[[-1.96 -4.49 -2.00]
 [ 1.35 -5.35  2.49]
 [-5.92 -7.24 -2.07]
 [-2.93 -2.97 -1.07]
 [ 1.77 -0.90 -7.33]
 [ 0.48 -5.90  1.78]
 [ 1.48 -2.31 -6.55]
 [-3.32  1.01 -0.25]
 [ 7.43  0.83 -3.99]]
:
[[ 1.35 -5.35  2.49]
 [-2.93 -2.97 -1.07]
 [ 0.48 -5.90  1.78]
 [-3.32  1.01 -0.25]]

[[ 7.43  1.73  0.95]
 [ 0.16  3.31  3.62]
 [ 1.86  3.28  3.34]
 [ 1.25  3.31  3.50]
 [-0.09  0.92  1.00]
 [ 0.61  3.34  3.56]
 [ 4.93  2.21  1.42]
 [ 3.07  3.17  2.98]
 [ 2.78  3.19  3.15]]
:
[[0.16 3.31 3.62]
 [1.25 3.31 3.50]
 [0.61 3.34 3.56]
 [3.07 3.17 2.98]]

[[ 0.88 -5.94  0.29]
 [ 0.49  4.14 -0.83]
 [ 0.45 -0.99  1.22]
 [ 1.13 -7.94  1.13]
 [ 1.81 -1.98  2.54]
 [ 0.03 -1.69  0.56]
 [ 0.14 -1.25  1.13]
 [ 1.89  0.31  4.35]
 [ 1.67 -2.11  2.78]]
:
[[ 0.49  4.14 -0.83]
 [ 1.13 -7.94  1.13]
 [ 0.03 -1.69  0.56]
 [ 1.89  0.31  4.35]]

[[-4.31 -1.41 -2.18  2.61 -1.27 -0.38  2.59  4.56  0.63 -3.22  0.33 -3.73
  -3.80 -2.04 -4.11 -1.39]
 [ 3.37  1.29  6.01 -0.78  0.78 -2.14  1.69  6.43  4.93  0.77  3.63 -0.50
   0.57  2.83 -4.76  0.82]
 [ 0.94  5.37  4.80 -1.10  3.40  2.47  3.32  0.13  2.39  1.05  5.42 -1.27
   0.32  2.86  2.94  5.09]
 [-2.61  0.18 -1.22  2.65  1.47 -1.19  0.87  1.04  1.85  2.25 -1.61 -1.79
   0.41 -3.83  0.56 -2.74]]
:
[[ 3.37  1.29  6.01 -0.78  0.78 -2.14  1.69  6.43  4.93  0.77  3.63 -0.50
   0.57  2.83 -4.76  0.82]
 [-2.61  0.18 -1.22  2.65  1.47 -1.19  0.87  1.04  1.85  2.25 -1.61 -1.79
   0.41 -3.83  0.56 -2.74]]

[[ 1.71 -2.41 -1.62  1.26 -2.13  2.09 -3.60  0.58 -1.67 -0.22]
 [ 3.02 -4.20 -3.16  1.84 -4.42  3.84 -6.01  1.12 -3.19 -1.39]
 [ 0.64 -0.77 -0.24  0.72 -0.45  0.61 -1.39  0.16 -0.41  0.41]
 [ 0.33 -0.47 -0.60 -0.10 -0.98  0.50 -0.32  0.03 -0.71 -0.83]
 [ 1.36 -2.36 -2.77 -0.42 -3.21  2.11 -2.16  0.27 -2.63 -2.96]]
:
[[ 3.02 -4.20 -3.16  1.84 -4.42  3.84 -6.01  1.12 -3.19 -1.39]
 [ 0.33 -0.47 -0.60 -0.10 -0.98  0.50 -0.32  0.03 -0.71 -0.83]]

[[ 1.76 -4.18 -1.22 -0.71 -3.24 -3.02 -2.10  4.00  1.89 -4.91  3.09 -3.14
  -3.33 -2.19 -3.73]
 [-2.25 -2.88 -5.09  0.76 -0.49  1.31 -1.90 -1.69 -4.99 -1.90 -7.67 -1.06
  -2.47 -1.74 -2.62]]
:
[[-2.25 -2.88 -5.09  0.76 -0.49  1.31 -1.90 -1.69 -4.99 -1.90 -7.67 -1.06
  -2.47 -1.74 -2.62]]
---
[[ 2.11 -4.30  3.52  1.64 -6.77]
 [ 2.24 -8.04  0.56 -4.69 -0.90]
 [ 0.45 -0.30 -2.47  4.67 -5.24]]
:
[-6.77 -4.69 -2.47]

[[-1.57 -4.63]
 [-1.82 -4.72]
 [-0.57 -3.64]
 [-4.01 -7.00]
 [ 5.42 -0.29]]
:
[-4.63 -1.82]

[[-1.15  7.63 -0.51 -2.98]
 [ 4.92  2.42  5.87 -7.55]]
:
[-2.98  5.87]

[[ 3.63  1.29  3.95  2.44  4.37]
 [-0.35  2.64 -0.06  2.88  1.66]
 [ 2.13  8.01  4.60  1.51 -2.65]]
:
[4.37 2.88 4.60]

[[-5.93  3.24 -1.99]
 [-4.23  0.93  0.85]
 [ 2.60  4.44 -0.58]
 [ 4.00  3.09 -4.07]]
:
[-1.99  0.93  2.60]

[[ 0.14  0.04  0.27  4.92 -6.26]
 [-2.83 -3.08 -7.55 -1.04 -0.85]
 [ 3.24  2.13 -1.65  4.70 -3.42]
 [-2.56 -1.46 -0.76 -5.53  0.39]]
:
[-6.26 -1.04 -1.65 -1.46]
---
[[ 3.55  1.74 -4.08]
 [ 2.04  7.18  2.57]
 [ 6.53 -3.67 -7.08]
 [ 5.56 -6.68 -7.37]
 [-3.83 -6.79  2.73]
 [-3.53 -2.07 -4.00]
 [ 7.25 -3.43  0.94]
 [-5.41  3.64 -2.29]
 [-4.03 -6.81  5.21]
 [ 6.30 -3.20 -6.52]
 [-6.46  1.24  7.44]]
:
[[-6.46  1.24  7.44]
 [ 6.30 -3.20 -6.52]
 [-4.03 -6.81  5.21]
 [-5.41  3.64 -2.29]
 [ 7.25 -3.43  0.94]
 [-3.53 -2.07 -4.00]
 [-3.83 -6.79  2.73]
 [ 5.56 -6.68 -7.37]
 [ 6.53 -3.67 -7.08]
 [ 2.04  7.18  2.57]
 [ 3.55  1.74 -4.08]]

[[ 0.36  0.06 -1.92  0.27 -1.07]
 [ 0.24  3.99 -5.97 -0.10  1.27]
 [-0.81  0.56 -1.94  0.36  0.67]
 [ 0.26  2.02 -2.08 -0.26  0.85]]
:
[[ 0.26  2.02 -2.08 -0.26  0.85]
 [-0.81  0.56 -1.94  0.36  0.67]
 [ 0.24  3.99 -5.97 -0.10  1.27]
 [ 0.36  0.06 -1.92  0.27 -1.07]]

[[ 5.32  4.35 -6.86 -5.41  3.50  2.45  0.64  3.63]
 [ 2.94 -4.25  8.04  2.32 -3.93 -5.32  3.08 -2.42]
 [ 6.14  3.96  3.98  3.16 -7.19  5.53 -5.04 -6.58]
 [-5.95 -5.37 -1.28 -7.19  6.88 -7.74  4.09 -1.05]
 [ 3.64  2.92 -0.84 -6.80  5.82  2.33 -3.57  7.82]
 [-6.75 -4.66  1.15  7.18  5.64  1.43 -7.36 -4.12]
 [-2.71 -7.66 -2.57 -5.57 -0.75 -0.97  6.88 -4.59]
 [ 2.91 -5.11 -0.33 -3.98 -3.81  7.41  4.92 -4.25]
 [ 1.91 -5.25 -2.70 -5.14  1.84 -7.77  7.38  3.78]]
:
[[ 1.91 -5.25 -2.70 -5.14  1.84 -7.77  7.38  3.78]
 [ 2.91 -5.11 -0.33 -3.98 -3.81  7.41  4.92 -4.25]
 [-2.71 -7.66 -2.57 -5.57 -0.75 -0.97  6.88 -4.59]
 [-6.75 -4.66  1.15  7.18  5.64  1.43 -7.36 -4.12]
 [ 3.64  2.92 -0.84 -6.80  5.82  2.33 -3.57  7.82]
 [-5.95 -5.37 -1.28 -7.19  6.88 -7.74  4.09 -1.05]
 [ 6.14  3.96  3.98  3.16 -7.19  5.53 -5.04 -6.58]
 [ 2.94 -4.25  8.04  2.32 -3.93 -5.32  3.08 -2.42]
 [ 5.32  4.35 -6.86 -5.41  3.50  2.45  0.64  3.63]]

[[ 7.77  2.43  2.40  2.27]
 [ 4.07  0.93  0.86  1.35]
 [-5.29 -6.80 -0.82 -5.77]
 [ 7.62  2.02  2.31  2.05]
 [ 2.14 -0.78  0.50 -0.35]
 [-7.02 -4.04 -1.29 -3.51]
 [ 6.38 -5.63  1.76 -4.50]
 [ 7.63  1.46  2.35  1.51]
 [-6.09 -2.49 -1.00 -2.43]
 [-3.81 -2.90 -0.76 -2.32]
 [ 2.68 -5.83  1.27 -4.94]]
:
[[ 2.68 -5.83  1.27 -4.94]
 [-3.81 -2.90 -0.76 -2.32]
 [-6.09 -2.49 -1.00 -2.43]
 [ 7.63  1.46  2.35  1.51]
 [ 6.38 -5.63  1.76 -4.50]
 [-7.02 -4.04 -1.29 -3.51]
 [ 2.14 -0.78  0.50 -0.35]
 [ 7.62  2.02  2.31  2.05]
 [-5.29 -6.80 -0.82 -5.77]
 [ 4.07  0.93  0.86  1.35]
 [ 7.77  2.43  2.40  2.27]]

[[-2.66 -0.13 -0.95 -0.39  2.36  1.39 -2.05 -4.73]
 [-2.66 -0.13 -0.95  0.29  4.63  3.61 -2.05  0.88]
 [-2.66 -0.13  5.89 -0.30  2.36 -2.73  1.52  0.88]
 [-2.66 -0.13 -0.95 -3.54 -0.70  1.39 -2.05  1.53]
 [-4.63 -0.13 -0.95 -1.24  2.36  1.39 -2.05  3.06]]
:
[[-4.63 -0.13 -0.95 -1.24  2.36  1.39 -2.05  3.06]
 [-2.66 -0.13 -0.95 -3.54 -0.70  1.39 -2.05  1.53]
 [-2.66 -0.13  5.89 -0.30  2.36 -2.73  1.52  0.88]
 [-2.66 -0.13 -0.95  0.29  4.63  3.61 -2.05  0.88]
 [-2.66 -0.13 -0.95 -0.39  2.36  1.39 -2.05 -4.73]]

[[ 0.82 -1.76]
 [ 4.98 -1.76]
 [ 1.58  1.84]
 [ 5.51 -1.79]
 [ 5.77 -1.59]
 [ 0.74  0.67]
 [ 4.36 -0.30]
 [ 7.50  2.78]
 [ 5.86 -1.49]
 [ 7.47  2.78]
 [ 0.48 -0.88]]
:
[[ 0.48 -0.88]
 [ 7.47  2.78]
 [ 5.86 -1.49]
 [ 7.50  2.78]
 [ 4.36 -0.30]
 [ 0.74  0.67]
 [ 5.77 -1.59]
 [ 5.51 -1.79]
 [ 1.58  1.84]
 [ 4.98 -1.76]
 [ 0.82 -1.76]]
